One turn moves every row onto another: examples first, then more rows asked
k774: 0.63,-0.74,0.02,-0.30,-1.09,-1.30,0.01,1.22,-3.27,1.39,0.06,1.20,0.77,0.63,-0.85,1.62,0.83,0.40,-3.10,0.91,0.22,-4.10,-0.70
k460: 0.06,0.02,-1.24,-1.42,-2.96,-1.54,-0.01,1.77,-2.34,0.60,-1.97,1.28,-0.86,1.30,0.49,-1.10,0.90,0.54,-2.99,1.02,1.21,-2.16,-0.45
k399: -0.44,-1.86,0.63,-1.63,2.66,0.28,-1.65,-2.21,-0.21,0.03,1.44,1.26,1.40,-2.95,0.43,1.83,-3.13,2.12,-1.60,1.39,0.27,0.75,-1.34
k319: 0.24,-1.62,-1.78,-0.48,-1.12,-3.67,-1.51,0.43,-2.33,0.20,0.37,-0.23,0.82,-1.43,-0.31,-0.87,-1.85,0.01,-3.58,2.98,-0.54,-4.77,1.62
k311: -1.52,-1.80,0.02,-0.09,1.23,3.28,-1.44,-2.40,-1.69,-0.16,0.47,0.88,3.62,-1.07,-0.33,-0.62,-2.27,1.26,0.30,0.77,0.45,-0.53,1.76
k659: 0.71,0.62,1.06,1.66,-0.17,-0.86,0.39,2.25,-2.25,-1.02,1.72,-0.57,1.90,0.64,-0.85,-1.23,-2.61,-1.07,-1.93,1.14,-2.14,-0.96,0.87
k40: -0.74,-1.48,-1.18,0.15,-2.21,-2.20,-0.78,0.67,-4.13,-0.05,-0.14,-0.41,1.82,-2.50,0.27,-0.05,0.87,0.64,-3.91,2.94,-0.26,-2.90,0.46
k989: -0.90,-2.20,-0.78,-1.70,1.39,-0.38,0.39,-1.61,-0.05,-0.27,3.39,3.39,1.73,-2.15,0.11,-0.06,-4.20,1.21,-0.99,0.66,2.09,0.34,-0.33
k592: -1.21,-1.41,-0.25,-0.92,2.72,1.30,-0.98,-1.95,-0.55,-0.77,0.45,-0.56,1.28,-3.14,1.32,0.62,-0.74,2.58,-1.37,1.29,-0.69,1.71,-1.69
k254: 0.38,-0.70,-0.85,0.33,-0.01,-1.01,-0.05,1.88,-0.83,0.86,0.25,-0.41,-0.44,1.73,-1.37,0.04,-1.04,0.30,-2.11,1.17,-2.74,-3.86,1.70
k236: -1.18,-0.89,-1.98,-2.86,2.74,0.27,-0.98,-1.76,0.48,-0.05,-0.02,-0.92,-0.40,-2.44,1.36,-0.61,-0.99,3.29,-1.63,0.41,-0.59,0.94,-1.47
k252: -1.72,-0.64,-0.74,-0.86,1.97,1.66,-1.42,-2.95,-3.00,-0.05,1.78,-0.63,3.38,-2.45,1.51,-3.31,-1.07,0.59,-1.27,1.34,2.04,-0.88,-0.19
k85: 0.92,-1.28,-1.27,-0.20,-2.02,-3.59,-1.41,0.70,-2.49,-1.62,0.06,0.33,2.63,-1.57,-0.52,-2.02,-3.84,-0.43,-2.47,2.25,-0.41,-2.67,2.05
k328: -0.58,-1.28,-2.15,-3.06,2.88,-0.33,-1.19,-1.74,1.41,0.50,0.39,-0.44,-0.64,-1.95,0.70,-0.27,-2.53,3.39,-1.20,0.17,-0.61,0.37,-0.68
k652: -0.14,-0.64,-1.14,-0.65,-2.65,-3.38,-1.57,0.56,-2.56,0.07,-0.67,1.52,0.44,-0.93,0.66,-1.94,-1.76,-0.90,-3.71,3.20,1.56,-2.83,0.65
k124: -1.71,-1.90,-2.83,-3.23,0.17,0.91,-1.73,-2.44,-0.97,0.34,-1.22,0.23,1.48,-1.11,0.24,-2.49,-1.58,3.00,-0.46,-0.16,1.64,-1.51,1.90
k748: -0.95,-1.86,0.13,-1.22,2.30,0.85,-1.23,-2.07,-0.77,-0.16,0.98,0.67,1.80,-3.83,0.76,1.32,-1.66,2.67,-1.66,1.64,0.18,1.39,-1.78
k937: -0.54,-0.54,-1.64,0.81,-0.10,-2.28,-0.79,1.06,-2.06,-0.44,1.13,-2.25,0.31,-0.86,0.34,-2.20,-0.97,-0.36,-3.32,2.77,-2.34,-3.34,1.52
k918: 0.56,0.21,-2.19,-2.40,-2.68,-3.64,0.21,1.31,-3.62,-0.08,-0.13,0.21,0.71,-0.72,-0.15,-1.90,-0.48,1.31,-3.23,0.09,1.18,-2.22,-0.74
k597: 1.82,0.15,-0.10,-1.03,-1.88,-1.64,0.68,1.02,-4.23,-0.55,-0.73,1.64,2.23,0.29,-0.19,0.06,0.07,0.49,-2.20,0.05,1.50,-2.52,-1.67
k489: -1.45,-2.51,-0.51,0.19,1.35,2.30,0.79,-1.63,-0.49,-2.08,1.59,1.45,3.04,-2.73,1.55,-0.37,-1.67,1.23,-0.20,0.99,0.59,1.65,-0.23
k734: -0.03,-2.05,-1.58,-2.55,1.85,-0.28,0.51,-1.88,0.83,-0.33,1.93,3.07,1.02,-0.52,0.53,-0.57,-3.91,1.47,-0.05,0.00,1.76,-0.75,-0.07
k905: 1.20,0.32,-0.90,0.11,-1.63,0.24,1.16,1.93,-2.70,-1.01,-1.75,-0.30,1.53,1.32,-0.16,-0.43,0.97,0.91,-0.95,-0.75,-1.09,-1.69,-0.32
k669: -1.76,-1.84,-2.12,-0.67,1.43,1.24,1.13,-1.95,-0.69,-2.04,1.72,0.30,2.22,-2.76,2.62,-2.40,-0.74,1.32,-0.64,0.61,1.24,1.09,-1.14
k192: 0.12,-0.38,-0.28,1.19,-0.31,0.20,0.76,1.53,-2.75,0.23,-0.47,-0.91,0.50,0.91,-0.26,0.47,1.87,0.35,-2.34,1.07,-1.87,-3.25,0.06
k39: 0.85,0.48,-1.34,0.48,0.04,-2.55,-0.55,1.11,-1.65,-1.75,0.70,-1.80,1.16,0.04,0.36,-3.72,-2.90,-1.06,-1.69,1.54,-2.16,-2.25,1.60
k393: -1.41,-2.40,-0.31,-1.01,0.36,1.17,0.95,-1.05,-0.92,-0.85,2.18,3.08,2.72,-2.72,0.43,0.67,-2.46,1.89,-0.81,0.60,1.88,1.50,-0.98
k609: -0.25,-0.29,-1.13,-2.86,2.63,1.30,-0.82,-2.33,-1.09,1.47,1.60,0.94,1.33,0.98,-0.01,-1.85,-2.53,1.27,-0.09,-0.83,1.92,-2.88,0.38
k359: -0.10,-0.80,0.73,1.98,-0.04,-1.38,-0.47,1.65,-1.99,0.38,1.71,-0.63,1.28,-0.22,-1.20,0.29,-1.67,-0.80,-3.00,2.98,-2.43,-2.91,1.39
k984: -0.57,-0.73,-2.25,-1.48,-1.76,-2.35,0.11,1.46,-3.01,0.95,-0.53,-0.68,-0.42,-0.44,-0.27,-0.81,1.34,1.50,-3.69,1.24,-0.26,-3.78,-0.26
k122: -0.35,-0.39,-1.38,-0.12,-3.20,-3.17,-0.60,1.17,-4.00,-1.57,-0.29,-0.63,2.49,-2.94,0.01,-2.15,-0.75,0.52,-3.35,1.97,0.16,-0.76,0.22
k398: -2.06,-1.96,-3.43,-2.51,0.90,0.27,0.79,-0.95,1.39,-0.86,1.55,0.49,-0.28,-1.25,0.73,-2.68,-2.42,2.45,-0.39,-0.38,0.12,1.05,0.54
k269: 0.28,-0.01,-0.02,1.06,-0.70,-1.07,-0.53,1.85,-0.32,-0.08,-0.84,0.68,-0.25,2.39,-0.10,-1.54,-2.73,-1.28,-2.05,2.04,-1.42,-2.30,1.86
k409: -0.61,-0.23,-1.01,0.12,-3.12,-1.62,-0.67,0.99,-3.50,-0.39,-1.81,1.12,0.92,-0.79,1.17,-1.29,0.82,-0.32,-3.67,2.47,1.48,-1.89,-0.51
k795: 0.32,0.35,0.60,0.36,-1.67,-0.37,0.14,1.89,-2.61,0.71,-0.91,2.16,0.30,2.17,-0.46,0.22,-0.17,-0.74,-2.50,1.18,0.73,-2.16,-0.59
k664: 0.05,-1.85,-0.34,-2.75,2.61,-0.27,-1.48,-1.93,0.40,0.74,0.79,1.63,0.66,-2.25,-0.01,1.77,-3.24,2.66,-1.47,0.85,0.37,-0.15,-1.24
k98: 1.18,0.19,0.07,-0.05,-1.27,-0.87,0.66,2.52,-1.26,-0.01,-0.10,0.54,0.52,2.33,-1.81,-0.17,-2.24,0.63,-1.16,-0.48,-1.80,-1.93,1.19
k839: -1.84,-1.15,-2.48,-1.54,1.62,1.34,1.61,-1.01,0.09,-1.10,2.03,-0.12,0.38,-1.47,1.84,-2.41,-0.72,2.36,-0.76,-0.49,0.40,1.57,-1.04
k119: -1.99,-0.59,-0.56,-2.53,1.52,-0.42,-1.41,-1.72,-1.56,2.23,3.86,1.16,1.31,-1.49,-1.36,-2.09,-4.24,1.26,-1.89,0.51,1.84,-0.43,0.79
k274: -0.36,-0.34,0.38,2.04,-1.19,-1.41,-1.27,1.69,-1.70,-0.55,0.26,0.35,0.88,0.27,0.05,-2.06,-2.93,-1.79,-2.78,3.76,-1.35,-1.21,1.73
k998: -0.31,-1.84,-1.43,-3.19,2.41,-0.98,-1.52,-2.13,1.00,0.78,0.54,0.98,-0.12,-2.26,0.36,0.60,-3.31,3.13,-1.53,0.57,0.35,-0.19,-0.82
k142: -0.80,-2.62,-3.33,-3.32,0.73,-0.33,0.67,-1.80,1.13,-0.57,0.74,2.09,0.31,-1.10,0.68,-1.61,-2.89,2.68,-0.24,-0.63,1.57,-0.30,0.38
k336: -3.16,-1.08,-1.92,-1.32,0.17,1.67,-0.72,-0.93,-0.51,0.75,1.10,-1.11,0.52,-1.06,-0.99,-3.18,-2.20,2.57,-0.81,-0.22,-0.42,0.93,2.40
k195: -2.76,0.57,-0.75,-1.81,1.11,2.18,0.09,-0.89,-2.39,1.21,2.44,-0.93,1.07,-0.98,0.09,-2.78,-0.01,1.91,-1.53,-0.66,1.25,0.78,-0.93
k464: -0.94,-0.24,-1.56,0.46,-1.80,-2.64,-1.48,1.11,-1.80,-0.55,-0.44,-0.54,-0.28,-0.43,1.03,-3.60,-2.19,-1.23,-3.57,3.41,-0.43,-1.86,1.27
k257: 0.15,0.79,0.23,1.41,-0.67,0.47,0.45,1.99,-1.49,-0.12,-1.06,0.13,-0.11,2.57,0.51,-1.46,0.05,-1.08,-1.70,1.34,-1.18,-1.60,0.29
k667: -2.64,-1.86,-0.03,-1.92,-1.07,1.49,-1.14,-1.16,-2.26,1.50,1.28,2.08,2.43,-2.01,-1.74,0.05,-2.10,2.53,-1.45,0.09,2.15,0.50,1.19
k990: -1.18,-1.37,-1.42,-1.56,2.64,0.62,-1.15,-1.92,0.05,-0.87,0.33,-1.28,0.58,-3.08,1.63,-0.59,-0.84,2.68,-1.53,1.20,-0.96,1.31,-1.42

k659 -> k98
k399 -> k328
k984 -> k40
And these:
k336 -> k311
k989 -> k398
k409 -> k652

